Each path below is one point turned by a fixed rotation once a step. After each direction that follows a path, write how fast that rotation turns it, in degrees per step (0 if it stays still).
Each turn is a multiple of 5 degrees from 10 to 175, or 0.
Each row of a path follows its step; steps can be skipped.
path 1
step 0: [ 0.77 -1.38  0.48  0.62 -0.80  0.34 -0.64  0.12  0.02  1.20 -0.06 -0.04
 -1.16  0.67 -1.99 -0.50 -2.51 -1.25 -0.68 -1.61 -3.54 -0.30 -0.99 -0.33
 -0.45 -1.15 -1.14  0.95  2.30 -0.31 -0.25  1.10  2.02  0.11  2.04 -0.58
 -2.52  1.25  0.73 -2.47 -1.20]
step 1: [-0.19 -0.43  0.35  0.10 -0.87 -2.62 -0.26  0.44  1.75  0.46  0.72 -1.12
 -1.81  1.36  1.49 -0.81 -1.07  0.01  0.65  2.18 -2.03 -1.89  0.47  0.83
 -0.23 -1.47  0.00  1.83  1.14 -0.26  1.26 -1.26  0.50 -1.46 -0.56  0.95
 -3.32  1.84  0.90 -1.66 -1.75]
step 2: [ 0.69  0.37  1.12 -0.46  0.77 -1.48 -0.78  1.25 -0.47 -0.89  1.32 -0.54
  0.11  0.52  0.45 -3.00  0.63 -0.55 -0.71  1.91 -3.77  0.56 -0.72  0.17
  0.25 -0.77  0.06  0.70  1.94  2.19  0.08 -2.08  1.61  1.50  2.04 -0.26
 -1.82  1.88 -0.17  0.05  0.95]
step 3: [ 1.01  1.76  0.34 -0.51 -0.20 -2.10 -0.98  1.38  1.31  0.10  1.04  0.84
  1.27 -0.60  1.04 -2.09  0.22 -2.03  0.50 -0.89 -0.86  0.00 -1.67 -1.06
 -1.79 -2.46 -2.18 -0.66  1.47 -0.41  0.28 -2.20  0.32  1.20 -0.04 -0.24
 -1.64 -0.01 -0.03 -2.19 -2.83]
step 4: [-0.86  1.00 -0.66  1.35  0.39 -0.93  0.23  1.45  0.86  0.24  0.93  2.82
 -2.31  0.51 -0.75 -1.26  1.48  1.98 -1.62 -1.53 -0.65 -1.76 -0.54  0.71
 -0.99 -1.69  0.22 -0.68  2.21  1.23  0.17 -1.44  1.57  1.01  0.11 -1.39
 -1.61  2.26  0.82 -2.22 -0.54]
step 5: [ 0.22 -0.83 -1.19 -0.94  0.73 -1.13 -1.71  0.47  1.27  1.06 -0.61  1.29
 -1.75  0.99  1.94 -1.41 -0.40  0.88 -0.88 -0.88 -1.89  0.70 -2.02 -0.63
  0.40  0.13  0.52 -1.88  1.29  1.19  0.03  0.85  0.14  1.02  1.63  2.31
 -3.42  0.14  1.73 -1.45 -1.99]
step 6: [-0.74  2.05 -1.89  0.19  0.03 -2.84 -1.52  0.19 -1.41 -1.21  1.28  0.08
 -0.74  1.96 -0.24 -3.32  0.02  0.92 -1.71  0.53 -1.57  1.07 -0.21 -0.68
 -0.17 -0.55  0.61  1.74  0.49 -0.57  0.32  1.23  0.48 -1.11 -0.49  0.18
 -2.21  0.11  0.03 -3.02 -1.45]
step 7: [ 0.38  1.36  1.14  0.27  1.18 -0.11  0.08  0.30  0.44 -2.19 -0.66  0.73
 -0.65  1.60  0.22 -1.11  1.44  0.73 -0.18  0.66 -2.05 -1.17 -0.53 -2.11
 -1.27 -0.35 -1.80  2.38  0.14  0.94 -2.09  0.00 -0.21  0.78  2.49 -0.51
 -3.92 -0.58  0.93 -1.36 -1.18]
step 8: [ 0.72  0.16 -0.03  1.33  1.31 -1.27  0.89  1.27  1.52 -0.01  0.54 -1.11
 -3.98  0.01 -0.50 -3.19  0.86 -1.02  0.15 -0.43 -0.54  0.34 -0.20 -2.09
  1.23 -1.58 -0.62  0.61  1.00 -0.16 -0.81 -2.16  1.44 -0.63  1.04  0.43
 -0.63 -1.81  0.13 -2.01 -1.99]
step 9: [ 1.62  0.36  0.42  1.36  0.90  0.85  0.05 -0.36  1.15  0.83  1.22  1.31
 -2.52  1.33  1.82 -1.95 -0.66 -0.33 -2.29 -0.63 -2.53 -0.05 -1.46 -0.49
 -0.70 -0.58 -1.13  2.10  2.93  2.14  0.40  0.44 -0.13 -0.05 -1.07 -1.63
 -0.75 -0.17  0.34  0.13 -1.84]
step 10: [ 1.41  0.15 -0.71  1.31  1.60 -1.01 -2.32  1.93  2.80 -0.47  1.33  1.56
 -1.97  0.15  0.77 -1.17 -2.19 -0.33 -0.34  0.45 -1.22  0.51  0.69  0.92
 -1.42  0.93 -1.10  2.52  0.61 -0.51  0.01 -0.01  0.97  1.42  1.20  2.12
 -0.59  1.17  0.38 -1.96 -1.70]
step 11: [-1.21  0.83 -0.07  1.32 -0.35 -1.64 -0.15  2.68  2.72  0.93  2.10 -0.52
 -1.16  1.47  0.83 -2.28  1.98 -0.04 -1.25  0.82 -1.85  2.65 -0.13  0.62
 -0.53  0.13 -0.53  1.22  0.14  0.11 -0.85 -0.41 -2.29  0.82 -0.19 -0.63
 -2.62  1.33  0.55 -0.59  0.10]
Speeds:
[-0.24  0.25 -0.73  0.37  0.51 -0.52 -0.42 -0.18 -0.28 -0.22  0.25 -0.29
  0.26 -0.17  0.29 -0.23 -0.19 -0.15  0.49  0.98 -0.58  0.05 -0.16  0.45
 -0.16  0.69  0.36  0.36 -0.70 -0.21  0.66  0.57 -0.34  0.04  0.25  0.06
 -0.40  0.42  0.37  0.47  0.03]	80
[ 0.08  0.40 -0.21 -0.86  0.32  0.11 -0.16  0.35 -0.49  0.09  0.57  0.61
  0.69 -0.46  0.35 -0.07  0.19  0.09 -0.26 -0.34 -0.04 -0.56  0.05  0.54
  1.02  0.00 -0.23 -0.77 -0.32 -0.06  0.07 -0.51 -0.26 -0.39 -0.01 -0.12
 -0.51  0.39  0.27 -0.44  0.19]	35
[ 0.47 -0.23  0.50 -0.27  0.59 -0.42 -0.43 -0.14 -0.43  0.50  0.47 -0.08
  0.52  0.21  0.26  0.12  0.22  0.19 -0.42  0.46  0.18 -0.03 -0.42 -0.06
 -0.17  0.58  0.08  0.27 -0.33  0.18 -0.75  0.21  0.64  0.35 -0.64  0.30
  0.17  0.24 -1.08 -0.31 -0.40]	95
[-0.11  0.46 -0.09  0.02  0.05  0.31  0.37 -0.68  0.00 -0.09  0.26  0.56
 -0.08  0.40 -0.58  0.01  0.21 -0.92 -0.31  0.03 -0.27 -0.13 -0.53  0.67
  0.09 -0.22  0.26  0.05  0.42 -0.08 -1.06  0.32  0.09  0.30 -0.23  0.35
 -0.52  0.10  0.12  0.77  0.69]	155
[ 0.26 -0.30 -0.79 -0.15  0.21 -0.64  0.12 -0.16 -0.22 -0.16 -0.76  0.69
  0.50  0.67 -0.70  0.10  0.49  0.29  0.16  0.71  0.13  0.29  0.05  0.15
 -0.30 -0.26  0.09 -0.98  0.57  0.15  0.16 -0.32 -0.40  0.21  0.05 -0.10
  0.10  0.06 -0.22 -0.01 -0.55]	35
[-0.68 -0.72 -0.45  0.13  0.07  0.14  0.39  0.96 -0.67 -0.36  0.16  0.21
 -0.24  0.48  0.60  0.24 -0.03 -0.70 -0.21  0.01  0.42 -0.22 -0.57  0.29
 -0.41  0.12 -0.35  0.14  0.18  0.05  0.44 -0.11  0.11 -0.23  0.36  0.12
 -0.42 -0.54 -0.81 -0.12  0.28]	0
[ 0.39  0.23  0.06 -0.12 -0.47 -0.14 -0.66  0.24 -0.61 -0.02 -0.09 -0.55
 -0.19 -0.13 -0.09  0.49  0.00  0.06  0.31  0.04  0.08 -0.34 -0.73 -0.20
 -0.02 -1.53  0.57  0.01  0.10  0.20  0.36  0.15  0.51  0.21  0.29  0.04
 -0.59  0.66 -0.12  0.05 -0.06]	10
